Turns, then the turns between two rows, first turn first; the first pair answered
turn Z13:
[ 16 -42 -24 -18 -13  12 -14  -3 -20   2 -16  -6  22   3  11   6  -7  10
 -22  -9  -6  -8 -33 -27  -5] |-> [ 16 -41 -26 -11 -10  11 -11  -1 -21   3 -18  -4  19   4  11   7  -9  11
 -20 -11  -9 -12 -33 -25  -2]
[ -4 -32  -2  -8 -16   7   8 -11  16  -3 -10   9   0  12  21  12  13   9
 -47  -1   6   5  -7  -1  16] |-> [ -7 -31   1 -10 -16  10   5 -11  18  -4  -8  11   2  10  20   7  12   8
 -46  -1   7   7  -7   0  16]
[ 13 -25  -5 -14  -9 -16  -6   2   1   6 -13  -8   8  -5   1  16   2  24
 -17  -2   7 -15 -10  -4  -9] |-> [ 12 -24  -3  -7  -5 -13  -1   4  -1   6 -15  -9   5  -6   0  18  -2  24
 -21  -6   7 -12 -10   0 -11]
[ -6 -16   3   6   3   8   8  -4   4  -1 -15   3  11  20  -4  -1 -24  13
 -22  -4  -8   4   9   5   0] |-> [ -1 -13   6 -10   2  11  -6  -8  10   0  -4  12  18  14  -4 -14 -23  10
 -19   6  -7  11   7   1  -4]
turn Z601:
[ 10 -18   0 -14  12  -3   2  -3   9  -4  13   6   9  11   6   2  -3 -11
  -4   2  -6  -6   0   4 -11] |-> [ 12 -23  -8  -8   7  -5   3   0   0  -3   6   3   4   5   9   6   0  -6
  -2   0  -5 -15  -7   0  -9]
[  6  16   4 -12  -1   7 -19  -4   1  -5  18  12  -2 -29  10   2  -7 -16
  23  10  -5  34  -9  14  -6] |-> [ 11   9   6 -23  -6   9 -24  -9   4  -1  15  19   7 -21  11  -2 -11 -15
  13  15  -1  32 -11   9  -6]
[ 12  20 -10   5  -3 -36  -4   3  -9  -8  -5   0 -14 -16   1  35   5 -12
  21  10  14   9  17   2 -15] |-> [  7  24   5  -3   7 -31   0  -1   9  -6   3  11  -8  -8  -3  20  -5 -16
  13  17  11  20  31  13 -13]
turn Z358:
[-10   8  29  -3   7 -11  28  -2  12  -7  -5  18 -11  31   7  24 -17  -9
  -5   5   4  -5  31  17  30] |-> [ -8  -2  30 -11   9   2  16  -8  23  -3  -1  25   4  33   3   4 -26  -8
 -22   2   0   7  31  18  18]
[  2 -18  -6   0   0   1  19   6 -11  -7   0   2   4  17  11  37 -15  11
   0  -6  -6 -28   4  -5  19] |-> [  0 -25  -5  -8  -1   8  12   1  -1  -3  -2   8  16  23   5  21 -25  14
 -17  -6  -7 -19   6  -5  11]
[  9  -6  17 -19  11  -3  -5  -9  -8  -2  10   0 -14  -5   0  16  -6  10
   7   0   1 -10  14   0   7] |-> [  8  -9  15 -18  12  -4  -4  -9 -10  -2   3   1 -14  -2  -3  17  -5  11
   3  -1   4 -10  14   1   9]
[-26  41  15  32  26  -2  -3   6  16  -6  24 -14 -16 -19 -18 -29  13 -22
  19  -9  -7  30   8  15 -21] |-> [-29  46  12  48  18 -15  16   9   5  -6  10 -16 -30 -10 -12  -6  18 -16
  29 -11   4  12   9  13  -6]
Now pairs of rows:
(two turns a pair)
[ -3 -13   2  19  16  15  -1  10   2  -5   2  -5   2  -8 -11   0 -17   0
 -16 -12 -20  10  -7   6 -13] |-> [  4 -25  -3   6   5  15  -7   5   0   0  -3  -1   6  -5  -4  -3 -19   4
 -24 -10 -15   4 -11  -1 -12]
Z601 Z601
[ -3 -11 -13  12  15  10 -20  -3   0   7   8  -5  14 -10  -5 -19  19   4
 -19  -7 -20   4 -12 -13 -41] |-> [ -4   6 -19  27   9  -9  -2   2 -19   0   3 -13  -9 -14   4  16  34   3
  12  -8 -11 -15 -12 -15 -23]
Z358 Z358
[ 16 -16 -11 -23  -2   7 -12  11  15 -11   6   3  29 -19  -8  -6 -22   3
 -14  -7 -16  12 -20 -13 -36] |-> [  9  13  -5 -15  12  -1  -5  18  15 -24  26  -4  12 -33  -4   8 -17 -12
  17  -5 -22  13 -12  -4 -33]
Z358 Z601
[ 15 -19   5 -10 -18  -3 -19   1 -22   1 -12   7  21   8  18  12  11   4
 -17  12   6  -5  -1 -26 -18] |-> [-11  21  18  29  17 -10   2  16  -6 -12   7  -7  -4  -8   8  15  11 -12
  12  -3  -9  17  20   3 -24]
Z601 Z601
[ 13 -11  -2  -8   0  15   2   4  -2  -6   5   6  10   4   3  15 -10   8
  -1   2 -13 -13  -6  -6   5] |-> [  6   3   5   6  12  13   8   9   3  -9  13   2   2   1   0  17 -11   2
   8  -4 -17  -5   1   5   3]
Z601 Z601
[ -5  10  14 -26  16  27   2   8  33 -10  14   2   8  -8   3   4 -21 -25
  -8  -2 -11  12  17   3  -4] |-> [ 12  -4  -6 -42  -2  27 -14   6  16 -12  12  -3  13 -17  17  19 -11 -19
   0   2  -6  -3  -2 -17  -3]
Z601 Z358
[-25  -5   2  18 -25  -2  -3  10   0  15 -20 -12 -11  -2 -10 -32  21  10
  -4  -9  17  -3  -1  10 -13] |-> [-20   2   0  12 -19   3 -15  13   4  11  -4 -17  -7 -17  -9 -40  24   4
   4  -9   4   6  -3   9 -24]
Z358 Z358
[ 12  19   8  14   7 -22  38   2 -12   8 -20   7 -15   4  15  32 -27   2
 -12  -3  22  -9   2   3   1] |-> [ 14   4  14 -12  15   2   8  -4  10  16  -6  15  11   1   4 -13 -43   2
 -42   0   4  23  -1   4 -24]
Z358 Z358
[ -6 -23   1   0 -12  -5  16  -4 -13   8  -2  27   0  15  -7  -8   9  12
 -17 -19  11 -16   0   7  24] |-> [-14  -5  -1  23   2  -9  26   4 -13  -1   5  18 -14   3 -11  -1  17   6
   1 -26   7 -14   3  16  20]
Z601 Z601
[ 21 -20  -2 -29  24  20 -13   2   6 -19  19   5  16   5  11  18 -11  -7
  -3   5 -15   1  -5 -17  -5] |-> [ 21 -11  -6 -17  22  12   0  10  -6 -23  15  -5   1   1  16  41  -4  -7
  14   1 -13 -11  -6 -15   3]
Z358 Z13
